In the data rows, the value 128 means zero.
Every row has a hidden score from 0 to 30. What is each row's score? 15 is about the middle. The score is a weighted sum of the row's numbers plus the product of two more (or one squared), each taken from its middle value.
[166 138 118 158 103  80 183  92 121 149 106 109 189  95 122 123] >> 18
[133  47  76 114  86 195 117 130  85 107 185 142  92 161 142 157] >> 17
[152 172 135 169 141  71 118  78 114  63 136 158 144 170  78 109] >> 18
[177 129 146 161 133 112 169 136 117 131  62  74 150 117 106 100] >> 19
[171 111 153 143  79 110 176 107 114 160  95 112 169  81 179 137] >> 19
[173 127  84 163  99 139 199 226 142 129 145  80 144  38 128 163] >> 23
[128  72 134 140  89 110 129 131 114 129 161 153  94  86 119 140] >> 6
[168  71 112  98 124  82 163  89 132 157 167  71 225  81 147 128] >> 20
[160  23 156 219  92 113 184 209 100 166 107  98 138  82 189 146] >> 19
[119 131 135  75 114  55 163 133 143 139 120 138 117  90 107 181] >> 14
[ 87 168 131  83 113 107 101 155 178 124  97 149 104 163 125 115] >> 19
[117 176 125 105 153 161  92  88 141  92 115 137 126 158 119  93] >> 13
[130 147 117 166  99 169 149 164 141 140  82 138  77 100 142 153] >> 4
[163  86 171 196  80  84 157 184  82  78 200 120 123 145 160 173] >> 14
[138 203 172 160 177  95 134 101 145 160 131  49 213 166  82  80] >> 20
[166  69 169 165  90  95 162 163  73 162 123 143 146 111 215 154] >> 28
[116 208 191 116 227 156  79  46 147 118  95 120 145 164  68 102] >> 8
[121 153 104 136 158 176 126  68 113 130 110 168  56 158 110  80] >> 4
[131 142 132 128 140 181 135 110 118 131 143 108 133 153 117  54] >> 18
[107 205 123 146 186 143  83  85 122 110 158 100 131 202 101  83] >> 14
[169 228 156 122 192 112 135  58 152 117 140  87 201 118  83 124] >> 11
[ 88 153 134  78 125 144 124 113 176 159  74 117 156 118 185 148] >> 14
[161 120 104 176 180 157 173 158 136 114 109 126 100 140 116 104] >> 15
[218 105  98 129  34 143 190  99 108 126 136 130 142  79 137 173] >> 11
[148  84  87 129  64 134  84 151  79  90 230 178  68 148 183 149] >> 8
[189 131 145 134  99 117 232  95 152 173  39  87 212  70 116 140] >> 21
[ 92 184 143 108 169 120 110  97 170 147  46  74 179 100 109  85] >> 15
[ 72 102  96  55 112 102 130  58 103 142 130 133 119 140 136 129] >> 16
[152 170 104  78 110 164 135 140 141  89 131 141 136  72 123 170] >> 17
[ 93 122 137  83 106 132 154  74 115 189 129 121 157 134  47 115] >> 16
[ 75 153  85 105 144 156 114 153 129  99  96 175 105 121 135 146] >> 20
[182 150 114 142  86 139 189 135 141 125 123 116 165 106 119 127] >> 19
[116 140 118 118 112 106 163 195 151 136 122 107 109 100 134 186] >> 13
[ 73 128 109  68 124 111  89 125 148 121 117 176  59 143 181 132] >> 9
[ 86 101  80 159 119 175  21 135  61  24 240 195  54 255 192 128] >> 15
[198  72  78 139  82 112 136 126  93  49 249 159  83 150 136 165] >> 14
[164  96 110 126 174 115 163 114 135 158 169  55 177 141 108  94] >> 24
[127 130 129 147 111 143 131 140 144 141  94 114 120  78 170 116] >> 13
[132 169 166 179 161 155 157 117 172 152 104  87 135 141 115  83] >> 6
[ 99 126 152 114 117  72 105 106 127 128 152 127 135 163 153 120] >> 15
[191 148 150 161 190 180 100 149 123  24 164 204 104 195 154 151] >> 18
[137  90 108 134 143 144  82  90 114 129 206 116 152 186 143  99] >> 20
[133 153 171 194 176  72  84 110  97 100 153 143 116 194 179  99] >> 11
[ 77 120 156 149 139 108 112 138 139 149 111 112 152 135 154 160] >> 11
[105  70  70 117 117 198  64 133  89  70 183 173  91 170 186 130] >> 13
[128 176 121 108 133 166 111 107 149  94 109 138 123 139 101 121] >> 12
[ 99 125 124 103 124 186 107 186 132 111 121 189  50  88 152 167] >> 15
[ 83  92 111  95 164  89 137 114 142 139 147 125 131 170 107  94] >> 24
[197 124 148 210 153 164 157 147  89 104 119 143  89 150  93 138] >> 9
[165 107 151 143 168 104 105 110  83  88 161 160 101 171 145 119] >> 14
[117 109 118 110  82 156 175 147 132 200 105  89 149  82 141 120] >> 20
[151 182 127  75 172 118 129  76 144 141  94  70 195 120  66 105] >> 23
[157  22  72  76  38  83 202 132  82 147 166 173 120  70  90 179] >> 21
[131 179 121 173 174 130 129  99 123  98  86 107 131 133  94  89] >> 11
[103 167 108  85 126 141  95 155 132 136  72 144 142  75 114 173] >> 19
[ 93 128  93 109  97 203 115 158 120 129 105 156  86 108 101 120] >> 16
[144 187 128 200 149 152  68 141 123 106 156 109 114 185 111  91] >> 8
[157  96 168 208 117  86 148 169 107  90 112 158 117 135 125 146] >> 14
[ 95  99 155 165 146 138  94 162 126 144 116 175  73 154 196  95] >> 12
[212 150 137 110  81 115 205 118 144 204  97  96 212  81  77 160] >> 22
[194 104 140 197 138 113 125 136  93  80 174 162 122 188 130 132] >> 20
[ 93  45 115 105 122 193 116  78  92 175  90 123 157 105 181 104] >> 17
[ 80 168 148 110 176 156  55 153 164 109 141 132  82 153 145 126] >> 4
[ 89 106 170 116 150 160  90 101 122 132  81 142  86 146 138 107] >> 6
[121 126 160 115 137  56  91  69 117 127 133 124 154 169 124 129] >> 21
[106  65 122  82  62 116 158 171 122 160 161 139  85  96 128 175] >> 11
[176 165 132 172 140  85 163 120 146 106 124 122 158  82  64 157] >> 8
[136 146 130 165 181 127 103 123 118  96 206 124  94 164 130 101] >> 5
[139 139 129  86 111 136 111 143 157 103  94 142 143  63  93 169] >> 12
[106 158 182 101 151 135 130 104 134 184 114 111 164 101  65 104] >> 17
[141  78 164 201  94 115 162 177 131 131 132 138  89 118 199 124] >> 10
[112 107  62 124 141 160  89 186 128 110 133 168  86 123 162 197] >> 12
[133 146 141 151 141 123 131 121 111 169 155  74 133 205 132  86] >> 22
[ 97 133 171 131  98  97 114 106 159 210  67 105 169 130 226  97] >> 14
[136 151 119 183 131 197 127 177  99 148 175 108  89 187 135  55] >> 16
[173 117 140 184  85  54 243 170 168 199 116  52 210  43 115 146] >> 18
[137 200 129 142 179 109 100  75 141 100 163  65 233 131  84 115] >> 16
[126  82 191 180 121 131  96 179  91 115 131 159  86 156 161 128] >> 13
[165 157  97 173 138 171 113 187  84  54 182 138 108 140 136 179] >> 13
[143 142  92 148 144 121 130 111 103 133 200 103 148 131 126 126] >> 11
[166 128 150 205 141 126 184 177 131 113 113 108 147  96 126 143] >> 15
[120 182 140 115 168 175  87  58 131 117  78 109 156 155 129 111] >> 13
[ 79  82  86  83  87 138 143 126 117 165 144 112 137 100 125 121] >> 18
[134 182 190 184 176  82 133  65 118 148  81  58 185 153  77 114] >> 14
[109 203 113 191 167 107  65 129 125 141 164 107 123 221 204  77] >> 13
[ 84 156 169  94 170  95  84  89 160 147  86 150 138 171  93  95] >> 18
[128 144 120  91 128 158 138  87 125 150 166  80 146 137  89  95] >> 13
[150  99 173 203 108  61 202 100 182 222 122   0 226 126 138 110] >> 21
[153 119 116  79 127 140 108 120 106 106  86 175  98  76  85 154] >> 13
[153 178 166 166 210 108 132  88 125 107 118 106 173 162  67  87] >> 18
[ 32  80 144  90 149  84  72  75 127 162 121 111 172 176 104  93] >> 23
[144  70 157 252 167 116 112 181 106  75 147 129  75 180 183 127] >> 7
[166 168 156 100 150 139 159 101 169 127  79 113 164  83 101 140] >> 12
[ 82 156 118  59 157  80 110  80 160 201 136  93 174 141 111 114] >> 19
[100 132 118 142 165 173 113 151 148 131 118 114  83 141 115 105] >> 6
[113  27  59 105  51 143 105 178  46  77 203 247  31 129 113 188] >> 15
[ 68 128 160 109 118  38 127  76 152 154 102 121 188 134 127 106] >> 18
[ 78 108 170 163 123  66 153 108 178 235  94  39 197  83 100  58] >> 10
[128 129 126 186 135 149 142 161  84 148 105 136  92 117 163 100] >> 25
[ 67 159 141  39 128 149 121  69 107 209  75 110 146 140  90  64] >> 25
[ 92 185 184 101 225 110  51  94 168 104  78 113 125 144  90  85] >> 8
[194 190 136 147 155 115 168 121 125  96 144  50 189 105  73 142] >> 16
[162  94 173 148 107 104 149 123 125 104  89 129 140 118 140 119] >> 16
[149  70 152  61  97 115  57  53  86  67 172 169 124 195 143  92] >> 23
[139  44  83  88  36  63 196 211 113 137 133 146  99  69  89 202] >> 22
[107 121 172 124 113 100 102 160 121 197  76 102 157 102 192 115] >> 26
[137 137 170 123 146  81 129 138 119  84 123 133 151 114  82 162] >> 17
[127  60  84 102  45 101 197 148 106 137 145 174 141  71  96 161] >> 26
[ 69 157 150  94 165 117 104 155 175 164  97  74 178 101  85 112] >> 17
[118 108 189 185 130 128 109 142 112 149  81 146  90 165 200  96] >> 11
[124  81 168 172 105 109 143 174 131 150 118 137  84 137 213 117] >> 11
[ 57  80  64  80 121 162  87  91 141 166 143 130 128 137 135  99] >> 12
[198 142 143 130  97 150 232 105 169 166  68  60 202  40  99 125] >> 15
[118 173 168  60 121  95 151  45 177 188  91  81 211 107  95  97] >> 17
[ 59 138  78 107 150 146  56 140 128 114 149 163  83 173 159  94] >> 13
[107 146 120 115 171 141  56 126 143 106 186 120 123 177 156  78] >> 12
[148 113  96 116 101 166 139 146 142 112  88 164  87  56 122 148] >> 10
[109 143 106 111 111 143 153 162 163 121  86 104 175  56 111 164] >> 19
[ 85 172 141 144 194 117  91 112 166 146 112  87 133 150  94  80] >> 8
[120  67 123 148  49  62 159 166 146 173 104 137 140  87 145 178] >> 13
[128 133 141 129 171  77 154 114 130 137 116 122 142  66  66 130] >> 14
[107 107 149 151 147 117 101 169 147 130 131 122 124 168 146 126] >> 17
[ 79 139 149 124 123 144  96 150 185 195  75 117 140  99 156 132] >> 6
[208 145 128 175 126 204 159 188  93  70 166 143 101 135 158 184] >> 13
[135 165 115  99 132 153 147 110 173 118 118  94 140 120  86 150] >> 16
[177 144 107 187 143 161 140 134 113  59 143 152 110 117  95 131] >> 9
[122  88 127 116  86  87 171 197 116 150 145 179  70  64 126 168] >> 25
[118 191 170 137 208 116  87  63 166 105 105  65 184 166  58  38] >> 16
[102 136 105 121 114 108 141 133 116 181 130 102 121 106  91 165] >> 9
[127 140 169 102 107  57 194 130 158 194  90  72 213  43  81 189] >> 16
[160  89 135 113 115  94 142  83 114 113 203 114 162 178 176 158] >> 28
[126 150 128  56 145 156 135  72 115 135 117 125 148 121  71 111] >> 18
[151 123 117 135 100 110 131 161 101  80 197 137 135 139 156 139] >> 21
[143 137 103 119 119 151 128 163 158  91 155 124 153  95 115 115] >> 19
[ 68 148 141 123 180 134  88 177 149 110 108 141 105 152 118 111] >> 16
[164 141 104  90 110 125 150 136 152  76 113 162 115  99  93 186] >> 16
[170 168 105 113 150 184  84 151 124  66 147 107 119 156 128 148] >> 19
[107 154 181  70 105  45 133  99 141 158  93  93 158 147 151 138] >> 21
[131 190 120  53 129 115  93  80 158  81  65 146 128 136 128 139] >> 20
[168  92 196 218 103  82 179 107 129 130 144  74 170 151 138  76] >> 12
